In the data rows, the value 128 means zero.
Here is a table of points, one per row:
[109 148 129 133 147 152 159 149 115 142 121 126 156 133 113 179 117 157
 141 110 123 137 127 162 146 144 134 148 139 153 119 114 124]
[114 148 136 154 100 137 137 116 128 167 124 170 149  84 109  84 108 149
 141 107 133 135 113 134  83 133 100 175  90 107 158 111 118]
[113 101 107 119 129 148 148 112 125  92 135 128 145 116 113 151 130 108
 123 116 110 124 124 146 129 121 147 121 121 121 108 106 123]
[109 116 148 162  96 130 170 125 113 103 109 113  70 122  78 109  57  68
 141 134 134 138 152 114 199 162  86 118 103 128 179 110 148]
[128 142 153 116 160 157 159 129 142 132 181 126 155  96 125 107  45 157
 121 142 116 129 172 109  95 154 164 120  97 103 126 158 137]
[124 114 111 122 152 135 141 157 108 164 120 123 121 141  78 154 140 145
 114  95 139 139 146 155 173 135 129 117 151 186 159  95 118]
[138  95  88 113 116  47  94 129 108 129  85 111 158 122 102  86 118 147
  84 191 101 104 155  66 118  99  34 210 188 170 199 128 125]
[119 159  82 158 110 135 113 115 170 119 107  54  85 156 137 167 153 126
 124 122 150  64 154 124 179 100 136 114  29  78 141 161  89]
[130 118 159 131 158 106  97 155 121  78  51 130 104 129 199 108 139 105
 133 159 156 125 128  88 122 123  78 135 171 140 107 135 140]
[132 126 122 104 123 124 125 130 128 122 120 130 118 125 141 156 136 141
 124 105 109 124 116 155 125 128 118 127 124 124 126 118 105]
[116 131 139 135 113 138 125 126 151 108 118  88 108 118 134 160 140 135
 149 118 113 116 138 125 128 125 136 102 110  96 125 153 112]
[109  98  95  98 131 131 157 103 119 182 163 154 149  76 117  59  61 137
  97 138 136 110 167 106  96 127 151 110  82 128 144 116 145]
[117 138 110 137 124 135 102 116 145 124 135 104 114 155 119 140 149 125
 136 125 100  89 132 132 164 114 149 124  82  99 122 129 113]
[124 149 128 123 129 147 133 125 113 119 131 112 144 133 127 133 129 130
 127 129 111 125 120 157 128 126 121 134 150 125  96 121 125]
[166  97 159 202 103 136  40 129 110  94  69 207 183 115  94  92 164 203
  82 130 118 111 122 137  76 164  82 229 109 152 228  72 115]
[128 139 116 127 118 135 148 117 147 144 125 153 141 139 117 148 123 136
 125 104 122 161 116 159 141 118 144 147 138 140 115 101 110]
[101 162 155 137  94 138 159  92 140  68 116 107 100 155 193 152 128 120
 153 110  97 148 101 130 108 137 117 121 124 113 128 220  98]
[149 111 136 133 136 107 140 132 138 134 120 157 106 123 129 153 121 125
 122 128 118 135 133 130 123 121 159 122 105 106 106 126 124]
[115  83 166 132 124 126  56 157 185 115 118 162 157  52 231 123 145 133
 166 174 159 116 101 147 115 115 129  76 183 123 102 134 157]
[133 107 152 111 113 155 137  67 138 162 155 131 147 161 135 115 123 130
 128 145 117 135 113 116 133 135 104 154 143 116  87 110 101]
[115 132 137  94 136 121 137 110 117 199 165 159 120 155 100 102 137 159
 160 150 129 148 123 139 154 105 130 151 130 140 117  83 131]
[122 110 156 107 114 138 131 141 116 125 129 129 107 115 111 135 128 110
 138 146 117 145 124 143 139 117 126 142 114  89 130  87 149]
[162 142 130 151 149 143  96 156 106 127 116 157 123 150 118 126 116  94
 138 111 148 115 117 102 136 147 128 121 123 172  95 128 140]
[192 160  92 143  98 140 116 153  98 140 154 113 109 194 116 130 131 112
 128  97 170 121  91  97 125 137 184 112 172 175 118 192 123]
[134 113 129  81 118 101 129 110 128 168 150 113 118 179 150 104 139 134
  90 144 112 132 100 119 134 112  92 155 143 126  84 120 100]
[ 94 110 130 118 114  98 131 103 136 162 139 156 126 118 117 130 128 125
 128  93 119 135  98 161 139  99 123 119 110 122 118 112 134]
[152 141 119 138 123 137 117 152 118 143 142 124 109 143 134 114 135  84
 140 118 143 120 123 116 135 143 149  94 149 158 121 140 144]
[128 132 116 129 131 125 153 137 118 178 128 112 110 166  95 119 146 144
 109 106 149 126 140 104 168 118 128  98 125 161 174 125 117]
[116 142  92  88 118 131 163  80 100 175 132 177  75  97 104  81 120 120
 161 104 156 126 116 115 112  90 132 123  81  97 159 131 174]
[129 127 131 127 124 156 136 118 124 117 125 126 147 121  99 143 129 121
 157 132 138 133 139 149 144 106 140 128 121 116 110 134 130]
[110 119 117 109 158 105 138 110 159 111 116 144 151 148 140 133 125 120
 108  97 119 159  87 127 134 119 131 148 119 154 105 107 127]
[131 124 127 103 140 145 134 127 153 145 157 125 159 107 103 103  87 125
  97 144 114 118 155 112 113 154 161 109 119 150 136 129 125]
[172 162 102 163 118 164 111 150  94 145 165 103 119 172 112 140 125 105
 139  88 155 110 107 110 128 155 174 111 192 164 113 168 146]
[155 140  88 147 146 123 111 133 112 123 135 125 118 147 119 154 136 107
 147 104 135 125 114 123 129 146 168  98 148 118 127 129 135]
[108 153  95 119 114 118 157  96  96 159 127 163  99 101 109  77 112 108
 130  91 157 122 134 130 106 111 112 111 100 111 167 113 151]
[116 117 145 122 121 141 135 126 134 124 116 135 148 138 110 156 106 125
 128 112 104 133 111 145 134 126 121 146 118 118 123 105 113]
[163  97 144 172 153  98  76 141 152 138 115 178 154 123 162 108 182 150
 111 171 165 152 149 141 145 150 100 143 161 172 187  88 143]
[128 128 110 117 119 145  92 113 115 135 133 150 140 107 102  82 113 135
 132 145 113 119 112 104 101 138 155 115 100 138 155 100 127]
[116 119 104 127 133 107 129 149 143 130 123 105 127 142  95 138 167 112
  98 149 138 121 157 156 167 121 111 107 117 160 180 106 127]
[126 119 193 160 157 133  40 178 195 128 129 160 130  38 236  97 190 132
 160 194 195 141 153 186 129 119 138  27 181 167 146 118 158]
[143 145 139 137 203 112 131 117  93   1  48 196 118 169 179 119 106  51
 155 133 189 163 139  66 125 147 108 150  98 173  63  80 150]
[133 164 115 115 140 139 117 121 131 157 131  96 112 156 141 127 132 149
 139 162 147 108 138 138 146  85 132 155  61  65 117 154 130]
[121 148 154 113 110 166 151 141 146 110 131 106 140 126 134 118 125 141
 135 120 104 131 131 109 120 141 139 106 119 137 131 165 134]
[140 101 167 116 116 134 125 150 124 140 116 137 107 144 120 149 141 126
  92 138 114 153 124 130 137 136 110 126 112 135 145 106 117]
[112 113 121 108 126 125 121 110 129 117 153 125 140 110 114 123 129 127
 108 125 105 120 122 131 122 141 148 118 116 121 121  84 121]
[ 98 124 152 133 108 134 140 108 146 114 125 100  97 121 160 152 129 123
 159 105 102 145 104 135 115 129 144 117 127 117 131 159 111]
[114 113 152 122 119 146 141 127 131 127 116 110 143  96 125 145 129 122
 134 114 121 146 119 137 107 136 104 154 125 102 118 128 130]
[127 129 127 130 138 153 141 114 120 141 142 132 170 138 108 127  90 146
 121 150 123 117 147 134 127 124 133 140 117 122 132 136 125]
[123 119  93 130 159  90 160 130 111 143 146 148 110 120 113 122 163 168
  96 117 177 148 152 151 155 127 137 106 142 150 178  79 144]
[ 83 128  78  90 114  42 158 136  53 124 150 120 140 107 137 134 136 108
  93 148 136  97 131 125  98 106 118 150 141 111  84 118 120]
[144 109 107 142  87 131 114 106 101 112  77  93 119 139 143 140 125 150
 164 110 117 123 100  75 135 137 105 152 156 115 112 202 126]
[ 79 135 125 126  88 142 151 135  93  85 139  95 146 106 144 115 102 129
 119 174 114 114 148 108  95 149 148  87 130 123 120 151 145]
[108 141 129 139 133 141 110 108 136 132 144 117 112 147 109 126 128 132
 145 125 107 126 118 120 148 129 141 114 139 127 145 147 139]
[142 129 156 118 142 116 135 144 127 138 128 160 114 108 127 148 113 131
 133 116 101 122 135 130 123 129 142 127 106 107 104 134 122]
[120 119 128 129  98 140 111 137 126 125 122 142 146 111 124 126 136  96
 130 114 129 120 137 155 123 133 137 120 140 133 110 126 135]
[115 175 185 190  82 161 102  94 194 108 143  68 119 150 198 149 122 137
 185 137 113 154 116 121 130 134  95 125 138  80 108 219 121]
[110 144 124 132 116 151 170 133 135 128 138 127 150 112 106 131 127 128
 147  99 120 137 113 131 110 122 122 135 130 106 131 115 131]
[128 137 126 105 129 124 149 130 134 116 118 117 130 119 144 120 143 148
 132 125 121 122 105 132 122 117 123 143 101 131 115 118 120]
[158  94 135 122 144 101 110 127 149 100  95 109 105 124 152 146 159 159
 119 117 128 112 125 109 140 124 117 131 189 140 154 129 134]
[170 163  92 144 119 101 131 144 124 127 175 101 122 151 109 133 137 108
 119 112 145 130 119 116  99 117 147 116 174 145 140 151 118]
[110 134 120 138 148 133 158 132 129 103 122 113 183 133 116 148 123 120
 106 118 136 142 141 136 138 136 111 155 130 121 121 121 125]
[204  92 218 143 227  72 140 193 134 163 147 119  94 102 104 134  83 142
  63 188 133 169 172 100  95 145 120 154 107  76  91 185 132]
[166 159 117 129 130 138 120 143 120 129 140 119 100 146 127 129 132 115
 130 105 135 116 111 113 117 148 159 116 167 150 114 151 121]
[131 149 141 121 134 165 131 153 138 135 117 119 136 133 106 129 143 120
 137 124 104 131 125 141 136 142 150 127 118 129 112 132 128]
[118 130 128 116 142 129 123 110 116 108 116 127 106 138 128 158 141 142
 134 127  88 113 130 120 141 112 134 126 152 124 118 105 119]
[108 129 128 113 141 149 126 110 151 131 143 128 158 130 110 121 101 144
 138 131 111 125 138 129 117 126 136 137 103 107 126 129 136]
[146 121 102 131 134 123 147 153 132 127 136 109 138 139 111 132 151 124
 110 137 135 120 156 150 139 122 129 113 145 134 150 130 127]
[118 104 134 161 148 110 107 128 152  88 136 133 154 104 167 142 154 137
 147 152 137 143 135 179 105 132 116 117 161 125 112 134 146]
[119 114  91  78  96  79 138 132 100 134 139 124 129 140 155 141 153 111
 109 133 105 119 123 140 115 114 110 156 125 108  88 108 105]
Along one direction, these points spread out more than along any other. Take the direction at right angles to it along which they spread out most. Then take the direction at right angles to both along which they spread out most. Go by this last direction. How far along it is each point below, from 0 to 99? The average is 50, and the first point in the table lies past the average. One standard deviation of the points above along it is 16.
[128 128 110 117 119 145  92 113 115 135 133 150 140 107 102  82 113 135
 132 145 113 119 112 104 101 138 155 115 100 138 155 100 127] 43
[115  83 166 132 124 126  56 157 185 115 118 162 157  52 231 123 145 133
 166 174 159 116 101 147 115 115 129  76 183 123 102 134 157] 24
[116 119 104 127 133 107 129 149 143 130 123 105 127 142  95 138 167 112
  98 149 138 121 157 156 167 121 111 107 117 160 180 106 127] 66
[119 159  82 158 110 135 113 115 170 119 107  54  85 156 137 167 153 126
 124 122 150  64 154 124 179 100 136 114  29  78 141 161  89] 51
[115 132 137  94 136 121 137 110 117 199 165 159 120 155 100 102 137 159
 160 150 129 148 123 139 154 105 130 151 130 140 117  83 131] 48
[123 119  93 130 159  90 160 130 111 143 146 148 110 120 113 122 163 168
  96 117 177 148 152 151 155 127 137 106 142 150 178  79 144] 66
[192 160  92 143  98 140 116 153  98 140 154 113 109 194 116 130 131 112
 128  97 170 121  91  97 125 137 184 112 172 175 118 192 123] 99
[162 142 130 151 149 143  96 156 106 127 116 157 123 150 118 126 116  94
 138 111 148 115 117 102 136 147 128 121 123 172  95 128 140] 73
[114 148 136 154 100 137 137 116 128 167 124 170 149  84 109  84 108 149
 141 107 133 135 113 134  83 133 100 175  90 107 158 111 118] 26
[204  92 218 143 227  72 140 193 134 163 147 119  94 102 104 134  83 142
  63 188 133 169 172 100  95 145 120 154 107  76  91 185 132] 31
[163  97 144 172 153  98  76 141 152 138 115 178 154 123 162 108 182 150
 111 171 165 152 149 141 145 150 100 143 161 172 187  88 143] 61
